Turns, then the turns between two rows, first turn first; the first pair answered
C (before => after):
[  3  -4   6  -3   7  -5   6  -1   1   3  -5  -7 -19  16  -5  -6   4  12
  18] => [ -2   3   4  -5  17 -14 -11   1  -2  -1   4 -16   1   8  -2   3  20   2
  13]
[ 15 -10  -6   3  -9  12  11  10  13 -20  -2  16  11 -20 -20   7  -9  -6
 -12] => [ 17 -13  -1   4 -12   5  15   3   9 -22 -12  11  -8   4 -23   2 -18   9
   0]
[-17 -10 -15  -3  -9  33 -12   8   7   9  -9  10  29 -13   3   7   4 -10
 -17] => [ -3 -14  -5   0 -19  41   4   6   7  13 -13  19  -1   8 -12   0 -20   5
 -11]
[ -9   8  -2  -3   8 -15 -21 -16 -24  -6   4 -39  -3  26 -12 -11  28  17
  23] => [-13  13  -7  -2   7   6 -33  -4 -11  -3  15 -24  32 -21  -3  -9  40  -3
  -2]
Y (before => after):
[-10   4  20 -14  29 -27 -21  28  14 -27  12   1 -12   9   3  14  10 -18
 -13] => [-10  10 -20  -8  10  -1 -19   8   1 -12  21 -11  31 -23   5   3  27 -16
 -19]
[  3  -1 -12   9  -9  11   4  -4  -1   2   7  -2  14 -17   4  -9   2   3
  -4] => [  7  -6  -2   0 -16   8  14 -10  -6   0   4  -2  -9   7  -2 -13  -8  13
   8]
[ 11  -5  -6  -3   1   8  -5   3  -2   4  12   7  27 -20  13 -11  12 -14
 -20] => [ 15 -12 -14  -1  -8  14   8 -14 -10  11   5  -5  16   2   7 -30   7  12
   4]
[ -2 -44  -2 -13 -22 -17   9 -22   0   6   2 -34  13  31   1 -27   0  -6
  30] => [-11 -44  13 -17   1 -28   8  -8   7 -10  -4 -22   0  36   6  -9 -11 -22
  21]
H (before => after):
[ 18  -4   2   1  -9  -1  22  -4   9   4  -8  15 -13   5  -7  10 -14  11
 -15] => [  8  -1  -3   2  -4 -19  10 -14  -4   3   1 -18 -11  31  -4   1   2  15
  -2]
[-25   5 -29  20  12   2 -20 -11 -18  -5  23 -57  44 -23  16   2  30 -13
  -3] => [-10   4 -12  11   7  37 -16  18   8  -6  13  -7  44 -56  21   9  -2 -23
 -35]
[ 20   6   6  15 -17  19  13  37   8 -11 -27  56 -29  15   3  11 -61  11
  -7] => [  8   9 -21  12 -16 -26   6  -2 -30 -15 -12 -13 -19  67  -3 -15 -14  29
  41]
Now pairs of rows:
Each pair is 2 to 3 turns apart.
[-18  10   9  -2  18 -23 -14  12   8  -7   4  -4  19 -13  11  22  12 -26
  -7] => [ -1   4  25  -2   8  -9  14   8   6  -3 -10  14 -26  25   0  14 -29   6
   9]	C C C
[ 16 -13 -29  11 -16  57  -3 -25   5  20   3  -2  64 -37   9 -15 -24  22
  -4] => [ 20 -19  44  -8  22  -2  16  14  29 -10 -23  29 -37  32  -5  12 -68   8
   5]	Y Y
[-16   3  12  -1  21 -43 -20  -1  -7 -15  27 -32   0  28   5   3  33 -11
  24] => [  3  -6  39  -5  26 -33  -7  16  16 -20   6  11 -47  30  -5  16 -10  -8
   7]	H C C
[ 12   9   6  -7  18  26 -11  35  16 -24 -11  26  20 -39  14  19  -3 -16
 -25] => [ 24   9  11  -4   4  36   1  25  16 -22 -20  32   4 -28   7  10 -17  -3
 -29]	C Y
[ 11  -2 -37   3 -24  36  -5  -9   2  15  -9  16  41 -43   2 -17  10  -7
 -18] => [ 18 -13  19 -17  -4  -3  17   8  10   0 -31  32 -51  27 -14  -5 -32  12
  11]	Y Y
[ -8  -1  14  23  21   5 -23 -14 -46 -38 -46 -11 -39  45 -18 -18  -5  -9
   7] => [-19   1 -11  25  20   7 -35 -24 -50 -34 -33 -31   2  23  -9 -30  24 -19
   5]	C Y Y
[  2 -12  24 -18  13 -30  -1 -11   0  -8 -12 -21 -16  36   1   1  -2   4
  27] => [  5  -4 -17  -9 -15  -5  -3 -31 -10  13   2 -35  29   8  -3 -15  18   6
  27]	Y Y Y
[ 25   4 -13   4 -16  18  10 -21   3  16 -15 -11 -25  22 -23 -17  -7  35
   9] => [ -6  18 -27   3   7  -9 -25 -18  -6   3   6 -41  25   2  -7 -11  37  -3
   1]	C C
[-42  13  19   9  64  -6 -24 -11  23 -26  -5  -5  21 -12   4   5  -8 -23
   1] => [-14   6  24   8  41  35   3  -1  34  -9 -24  28  -9 -15  -7   4 -50   4
  -8]	C C
